In the rows, 128 means zero.
Each path below is one point turned by a fixed rotation once a step. After each direction that follows a path, write how fast that rotation turns it, in deg/step (0 if it stays still).
Each turn is a multiple of 5 degrees from 10 to 175, or 0.
Each row of a path follows its step; steps can be skipped.
path 1
step 0: [135 136 130 131 129 128 133 126 136 125 134 129 132 135 124 131 122 123
 131 122 128 140 128 120 131 127 131 136 135 127 138 125 133]
step 1: [136 126 139 127 124 132 132 122 134 119 129 124 130 125 126 125 131 131
 141 136 130 134 128 124 123 135 132 137 129 130 125 123 133]
step 2: [138 135 125 121 136 133 126 121 124 124 120 125 130 120 125 128 134 125
 131 124 128 129 132 127 117 131 138 128 125 128 134 128 136]
step 3: [135 132 133 126 129 128 125 129 135 126 124 129 119 130 128 131 125 125
 128 121 120 123 117 131 122 129 133 134 135 120 136 132 140]
step 4: [130 133 134 117 120 123 133 131 137 126 124 133 135 132 130 131 133 130
 136 138 125 119 128 130 128 132 137 129 127 127 133 131 133]
step 5: [129 131 128 124 129 130 135 129 131 127 114 135 135 119 133 130 138 128
 123 121 122 126 132 121 128 133 128 140 125 127 130 129 128]
step 6: [134 129 132 128 124 119 120 131 127 135 118 129 125 129 128 128 136 123
 129 122 129 137 119 131 135 134 129 139 125 122 131 128 132]
step 7: [126 131 126 128 122 128 129 138 136 132 127 127 134 128 118 129 139 127
 128 132 131 136 128 129 131 129 142 131 137 128 127 135 130]
step 8: [135 126 132 125 134 127 136 131 135 126 125 130 133 124 119 127 125 125
 130 122 125 136 139 122 136 120 132 137 129 126 127 128 134]
step 9: [143 125 135 127 133 124 119 130 132 128 129 131 126 125 124 126 133 127
 132 134 134 135 131 122 122 133 125 138 133 122 129 122 129]
Directions:
[127 129 125 127 131 132 130 126 128 128 127 128 131 128 128 127 127 128
 126 122 125 129 128 127 130 126 127 129 130 128 130 129 127]	135
[131 128 127 125 128 129 127 129 125 130 127 129 125 127 129 130 124 125
 124 127 131 129 130 126 128 131 126 128 128 126 128 127 130]	115
path 2
step 0: [125 125 126 121 134 119 129 126 121 121 123 137 137 125 121 142 130 124
 136 128 127 131 129 130 129 131 139 127 123 123 124 122 128]
step 1: [118 125 136 127 131 127 130 118 127 124 126 120 129 127 125 136 125 131
 118 130 122 123 121 129 121 122 120 122 127 114 132 128 129]
step 2: [137 135 132 128 129 123 137 136 129 126 132 127 129 138 125 133 126 132
 128 134 126 128 121 125 129 138 121 134 120 121 126 116 121]
step 3: [130 132 126 133 134 131 131 134 126 120 121 129 131 119 118 136 126 133
 128 123 128 129 132 118 125 135 130 126 120 119 124 137 139]
step 4: [120 127 134 130 130 122 134 128 124 127 123 134 141 134 132 141 130 131
 125 122 133 123 120 127 131 124 132 124 133 122 125 128 119]
step 5: [126 130 124 118 125 117 128 124 130 126 124 126 131 129 114 131 130 138
 121 132 130 133 122 130 117 127 124 133 120 121 132 123 127]
step 6: [133 133 130 128 130 125 138 136 132 124 131 118 133 123 129 135 117 124
 129 127 134 120 126 127 121 134 115 120 127 122 125 128 129]
step 7: [134 120 118 136 123 126 132 131 121 120 125 139 134 128 120 140 121 129
 129 128 124 125 123 121 132 128 132 131 120 126 125 127 124]
step 8: [125 125 140 123 130 133 125 120 129 122 120 128 141 127 127 137 129 140
 129 127 136 127 129 124 124 121 121 130 125 121 125 132 129]
step 9: [128 133 132 121 121 119 131 135 115 124 125 128 125 129 123 130 130 126
 129 132 137 126 120 132 125 131 124 124 127 117 125 120 117]
Directions:
[131 125 128 131 131 125 128 131 126 127 129 129 128 124 131 129 129 128
 130 126 125 129 127 129 125 127 129 130 128 129 126 130 129]	100
path 3
step 0: [128 132 126 121 132 123 127 142 121 131 127 120 123 125 136 128 122 124
 132 128 129 128 135 126 124 127 127 136 121 129 126 130 132]
step 1: [127 122 130 127 129 127 128 125 130 128 132 132 125 131 119 128 132 132
 133 124 124 125 126 129 130 124 132 126 144 123 122 131 140]
step 2: [137 133 125 137 127 128 126 132 124 129 122 129 133 125 130 119 124 118
 124 134 131 125 127 124 129 127 131 129 124 121 121 134 123]
step 3: [128 129 125 126 135 128 131 133 125 125 129 131 117 120 126 139 123 125
 126 127 125 133 129 124 126 127 130 129 138 137 133 127 132]
step 4: [132 119 138 123 126 122 123 128 137 127 124 127 125 128 132 119 130 123
 132 127 127 120 129 128 122 128 130 124 129 123 121 133 129]
step 5: [135 133 128 136 124 132 130 127 125 125 133 132 136 124 118 126 128 123
 119 132 128 133 128 130 126 118 130 126 132 135 129 127 130]
step 6: [123 118 126 126 130 136 126 131 131 119 117 128 120 124 130 132 124 124
 127 129 131 129 129 129 124 137 133 133 124 130 127 131 120]
step 7: [126 131 138 125 130 121 132 130 140 121 132 128 129 122 130 123 134 131
 125 124 129 132 127 126 127 120 123 122 132 128 132 124 134]
step 8: [130 125 126 119 115 136 130 123 127 126 128 129 132 129 125 123 122 126
 126 138 128 124 128 136 131 126 131 131 122 132 129 135 126]
step 9: [121 130 131 131 138 133 129 134 121 118 124 119 130 125 125 130 129 135
 124 120 132 134 128 134 126 126 131 126 127 127 129 122 125]
Directions:
[128 128 125 134 129 131 129 128 129 127 126 129 129 130 125 128 131 130
 127 128 131 129 127 125 128 129 130 131 128 126 125 127 127]	95
path 4
step 0: [136 124 137 129 128 128 130 124 127 140 134 136 128 133 129 135 127 134
 126 138 121 129 133 132 135 121 120 130 127 129 136 123 126]
step 1: [131 130 123 128 126 130 131 130 132 137 126 131 130 124 132 129 137 139
 124 126 120 118 129 125 137 143 121 132 126 128 125 131 126]
step 2: [116 135 125 133 122 138 133 119 125 130 117 133 131 127 131 124 126 127
 131 123 115 125 125 126 129 123 125 131 122 131 123 125 129]
step 3: [135 132 135 130 118 128 133 124 122 136 133 131 129 129 130 135 134 124
 133 125 125 122 122 134 126 113 129 130 126 126 123 137 130]
step 4: [128 131 130 117 129 132 128 126 129 140 136 138 132 125 127 137 135 134
 127 128 127 127 120 137 133 134 138 127 129 138 129 124 127]
step 5: [119 123 133 132 129 137 133 136 126 137 132 137 128 128 125 127 126 129
 116 134 118 125 123 125 133 128 122 125 124 125 127 119 127]
step 6: [136 127 127 136 124 130 130 126 120 137 121 128 142 135 130 121 133 133
 123 129 119 124 129 130 131 127 125 128 132 125 119 133 125]
step 7: [131 134 134 122 123 132 127 119 126 137 120 125 127 121 140 128 135 130
 132 127 122 134 121 125 137 124 128 126 128 138 124 127 132]
step 8: [127 138 128 128 122 129 127 133 135 135 137 134 128 126 127 136 137 117
 128 133 113 127 126 128 128 124 131 130 119 127 125 126 130]
step 9: [131 131 129 132 129 132 121 121 121 140 130 136 130 135 122 129 130 137
 119 130 124 121 127 138 121 130 129 133 119 132 131 124 129]
Directions:
[126 127 128 128 130 131 128 128 127 127 127 129 126 127 131 131 127 125
 129 130 129 129 131 128 131 124 126 127 127 127 127 123 129]	140
[131 126 128 129 129 129 129 128 129 130 129 126 124 123 126 130 128 130
 131 126 127 129 129 128 131 131 130 127 130 130 125 127 128]	115
[128 127 133 129 126 128 129 130 127 129 130 125 123 126 129 127 128 129
 126 128 129 127 125 125 127 127 124 128 127 127 130 130 130]	155
path 5
step 0: [135 132 131 131 134 131 126 117 126 134 127 118 136 114 125 123 122 124
 132 127 135 132 125 126 132 126 126 125 130 119 126 128 132]
step 1: [137 133 124 130 131 127 135 119 132 127 125 123 128 119 124 121 129 128
 130 118 129 121 137 132 129 123 130 126 137 128 116 127 132]
step 2: [130 125 132 132 127 133 131 132 125 121 125 121 133 125 123 126 126 135
 131 120 125 121 137 122 121 123 120 127 137 120 117 123 124]
step 3: [128 117 134 125 127 141 127 128 125 132 132 122 129 124 128 133 125 125
 122 118 124 123 137 125 125 125 132 132 132 127 126 117 119]
step 4: [132 120 129 120 135 136 126 127 129 124 127 135 132 130 140 136 125 127
 128 127 121 131 139 122 128 126 136 125 138 130 126 126 125]
step 5: [127 125 131 121 131 136 136 125 133 129 120 130 129 133 130 136 118 127
 128 133 124 137 130 126 122 124 124 139 139 127 133 132 129]
step 6: [135 128 133 119 123 131 137 119 135 130 122 120 128 130 129 140 126 124
 131 132 133 143 129 130 126 126 127 127 123 125 128 128 124]
step 7: [134 136 126 133 124 132 133 126 137 140 125 123 128 130 131 133 127 130
 143 128 130 136 131 128 135 124 137 127 129 120 126 131 128]
step 8: [133 137 131 123 123 135 131 126 130 130 122 130 127 135 119 131 135 135
 139 122 132 122 124 135 132 125 131 132 134 124 120 131 124]
step 9: [134 130 138 129 135 134 124 128 120 129 128 120 133 134 117 135 130 133
 136 128 129 123 120 125 130 132 130 128 129 123 122 118 127]
Directions:
[130 127 128 125 127 128 128 127 126 122 128 129 129 130 128 127 129 127
 130 130 130 129 130 127 128 128 129 122 126 128 125 128 127]	155
path 6
step 0: [129 136 131 130 129 124 129 129 127 138 133 131 139 130 134 120 130 136
 120 129 133 128 125 125 121 124 121 127 132 117 120 122 124]
step 1: [130 128 132 132 132 128 120 120 139 128 125 134 126 128 128 136 126 132
 127 133 130 122 118 139 130 138 126 134 127 121 131 127 121]
step 2: [117 122 126 136 123 123 132 130 129 125 128 129 135 126 133 122 136 129
 131 136 133 136 121 123 126 134 139 133 124 131 137 129 126]
step 3: [135 135 139 123 122 128 134 126 128 140 132 134 132 136 134 127 124 134
 131 134 127 132 136 125 121 127 127 130 123 128 136 121 124]
step 4: [129 132 130 127 135 130 126 134 135 128 124 121 133 133 131 136 132 131
 131 132 128 125 122 133 125 133 118 140 122 131 118 129 117]
step 5: [123 114 133 125 127 121 129 125 131 125 134 130 136 132 128 120 134 135
 125 127 119 126 120 131 130 126 137 132 123 123 129 135 124]
step 6: [131 129 129 126 127 124 126 132 128 129 134 131 135 131 132 129 122 126
 121 142 133 124 122 127 113 127 125 126 126 124 139 121 135]
step 7: [124 132 133 136 132 141 125 124 127 126 128 121 131 129 129 128 127 135
 133 127 134 122 130 128 119 139 128 133 126 123 129 125 115]
step 8: [130 129 129 130 119 125 123 128 138 129 127 128 143 137 129 120 137 131
 136 129 131 134 124 131 137 129 130 129 123 123 130 134 129]
step 9: [135 121 126 132 125 127 131 130 130 142 130 129 130 132 132 129 123 127
 111 137 131 133 126 130 125 125 129 136 123 126 130 127 120]
Directions:
[126 127 126 126 126 128 128 124 128 129 128 128 128 127 128 130 125 129
 129 127 131 126 127 125 130 126 126 124 128 132 127 130 127]	0
[127 131 128 130 127 131 131 128 128 126 128 129 127 131 127 125 127 129
 132 127 129 127 131 128 123 127 127 128 127 131 130 128 129]	90
